[[ 31 -21  80 -38]
 [ 51 -18 -63 -26]
 [ 40   3 -81 -24]
 [-27  18 -74  34]
 [-42  77   6  -8]]
->
[[ 31 -21  80 -38]
 [ 40   3 -81 -24]
 [-42  77   6  -8]]

[[ 48  57  87]
 [ 75  72  96]
 [-18  81  56]
 [-14 -71 -49]
 [-30 -64 -63]]
->
[[ 48  57  87]
 [-18  81  56]
 [-30 -64 -63]]

[[ -5   1  27  31 -16]
 [-31   5  74  74 -66]
 [  0  16 -34 -31  69]
 [-52  -2 101  99 -69]
 [-60  31   5   1  24]
 [-21 -13  22  23  58]
 [-15  18  51  53 -57]
 [ 19  30 -59 -54  79]
 [-39  32  -9 -13  70]
 [-41  40  -6 -10  56]
 [ 13  16 -47 -43  84]]
->
[[ -5   1  27  31 -16]
 [  0  16 -34 -31  69]
 [-60  31   5   1  24]
 [-15  18  51  53 -57]
 [-39  32  -9 -13  70]
 [ 13  16 -47 -43  84]]

[[-17 -42 -11 -94  24]
 [ 18  -4   0 -42 -83]]
->
[[-17 -42 -11 -94  24]]

[[ 51 -12  28  22  21  40  18   9  41  -2 -20  25  41  33 100]
 [ -6  21 -25   5  40  39  -4  12  64  24  26  14 -25  30  25]
 [  5  16  65   1 -21 -16  35  42 -60  10  30  -9  33 -28 -72]
 [ 25 -24  40   4  -3  39  -1   4   7 -17 -32  13  19  16  21]]
->
[[ 51 -12  28  22  21  40  18   9  41  -2 -20  25  41  33 100]
 [  5  16  65   1 -21 -16  35  42 -60  10  30  -9  33 -28 -72]]

[[ -74  -51  -88    2]
 [  99  -88   15    5]
 [ -76   47  -70   52]
 [  37  -57 -101   22]
 [ -11   -5  -99   32]
 [  17  -25  -67   26]
 [  65   88   15   85]
 [   8   48  -80   65]
 [  47  107   62   90]]
->
[[-74 -51 -88   2]
 [-76  47 -70  52]
 [-11  -5 -99  32]
 [ 65  88  15  85]
 [ 47 107  62  90]]
---
[[-28  18   1  -5  78   9]
 [ 54  25  27  -6  16 -50]
 [ 49  26  10  36  23 -53]
 [-37  15 -10  14  78  14]]
->
[[ 54  25  27  -6  16 -50]
 [ 49  26  10  36  23 -53]
 [-28  18   1  -5  78   9]
 [-37  15 -10  14  78  14]]

[[ 23  -8  69 -12 -13 -64  -8 -13 -96  -8 -59]
 [ 26 -28 -20 -31 -15 -11 -53   7 -15   6  15]
 [  1 -25  46 -48   6 -89 -17  35 -81 -18  -9]
 [ 27 -26  -9 -17   7  87 -29 -39  86   1  20]
 [ -8 -14  28 -12  -8 -44   9  30  -6 -22 -72]
 [-18  30 -19  21   5 -32 -34  21 -45  29  -2]
 [ 11  22  56   3 -11   2 -51  12   0  -8  -7]
 [ -1  26 -30  15   4  32 -45 -58 -85 -16 -15]]
->
[[ 23  -8  69 -12 -13 -64  -8 -13 -96  -8 -59]
 [ 11  22  56   3 -11   2 -51  12   0  -8  -7]
 [  1 -25  46 -48   6 -89 -17  35 -81 -18  -9]
 [ -8 -14  28 -12  -8 -44   9  30  -6 -22 -72]
 [ 27 -26  -9 -17   7  87 -29 -39  86   1  20]
 [-18  30 -19  21   5 -32 -34  21 -45  29  -2]
 [ 26 -28 -20 -31 -15 -11 -53   7 -15   6  15]
 [ -1  26 -30  15   4  32 -45 -58 -85 -16 -15]]

[[ -9  12  42]
 [ -5  21  14]
 [ 22 -16 -86]
 [ -2  14 -18]
 [ -9  12  58]
 [-17  21  36]
 [-17  23  46]
 [  4 -29 -30]
 [ -6  15  34]
 [-18  24 -31]
 [ -5   9  45]]
->
[[ -9  12  58]
 [-17  23  46]
 [ -5   9  45]
 [ -9  12  42]
 [-17  21  36]
 [ -6  15  34]
 [ -5  21  14]
 [ -2  14 -18]
 [  4 -29 -30]
 [-18  24 -31]
 [ 22 -16 -86]]

[[101  35  39  33 -70 -31]
 [ 74  21  41  37 -62 -34]]
->
[[ 74  21  41  37 -62 -34]
 [101  35  39  33 -70 -31]]

[[ 38  50 -51 -67]
 [ 53  40  80  -7]
 [-11  -9 -93  46]
 [-48  87 -20 -25]
 [ 56 -75  28 -35]
 [-55  -1  88  -6]]
->
[[-55  -1  88  -6]
 [ 53  40  80  -7]
 [ 56 -75  28 -35]
 [-48  87 -20 -25]
 [ 38  50 -51 -67]
 [-11  -9 -93  46]]

[[ 90  62  40  43  98  16]
 [ 20 -48 -64  56 -10  68]
 [-46  53  51 -53 -21 -53]]
->
[[-46  53  51 -53 -21 -53]
 [ 90  62  40  43  98  16]
 [ 20 -48 -64  56 -10  68]]

[[ 35  15 -12 -31 -11  15  -4 -72]
 [-62 -71 -61 -26  23  42  35  15]
 [-61 -26  23  42  35  15 -12 -31]
 [-68 -50 -62 -71 -61 -26  23  42]
 [ 42  35  15 -12 -31 -11  15  -4]
 [-71 -61 -26  23  42  35  15 -12]
 [ 23  42  35  15 -12 -31 -11  15]
 [-50 -62 -71 -61 -26  23  42  35]
 [-26  23  42  35  15 -12 -31 -11]
 [-88 -68 -50 -62 -71 -61 -26  23]]
->
[[-26  23  42  35  15 -12 -31 -11]
 [ 23  42  35  15 -12 -31 -11  15]
 [-61 -26  23  42  35  15 -12 -31]
 [ 42  35  15 -12 -31 -11  15  -4]
 [ 35  15 -12 -31 -11  15  -4 -72]
 [-71 -61 -26  23  42  35  15 -12]
 [-88 -68 -50 -62 -71 -61 -26  23]
 [-62 -71 -61 -26  23  42  35  15]
 [-68 -50 -62 -71 -61 -26  23  42]
 [-50 -62 -71 -61 -26  23  42  35]]

[[ 16  -5 -44 -94 -28 -14 -24 -16 -77 -18  22   6  23 -75 -60]
 [-72 -55  48 -71  24  63 -68 -88 -65  47 -77 -76  79 -69 -58]
 [-28 -58 -11 -83   1  33 -65 -41 -87 -12 -21 -57  -1 -91 -58]]
->
[[-72 -55  48 -71  24  63 -68 -88 -65  47 -77 -76  79 -69 -58]
 [-28 -58 -11 -83   1  33 -65 -41 -87 -12 -21 -57  -1 -91 -58]
 [ 16  -5 -44 -94 -28 -14 -24 -16 -77 -18  22   6  23 -75 -60]]

[[-18  15  46 -11   7  92  -4  -3 -10]
 [ 10   9  79 -11   3  74  -4   1  -5]
 [ 20  -8 -36   2  18 -33 -21  -6  16]
 [ 32   5  -2  -2  24  15  -3  -1  -7]
 [ 20 -25 -12  -8 -13  -8  10  -3   1]
 [  0  10  -5   2  -1 -16  -3  14   2]
 [-17  15 -20   0 -11 -72  -6   0  14]
 [-19   6 -16  -4  -7  -6  -1 -20   4]
 [ 21   5  14 -11  -5 -11  13   6   5]]
->
[[ 10   9  79 -11   3  74  -4   1  -5]
 [-18  15  46 -11   7  92  -4  -3 -10]
 [ 21   5  14 -11  -5 -11  13   6   5]
 [ 32   5  -2  -2  24  15  -3  -1  -7]
 [  0  10  -5   2  -1 -16  -3  14   2]
 [ 20 -25 -12  -8 -13  -8  10  -3   1]
 [-19   6 -16  -4  -7  -6  -1 -20   4]
 [-17  15 -20   0 -11 -72  -6   0  14]
 [ 20  -8 -36   2  18 -33 -21  -6  16]]
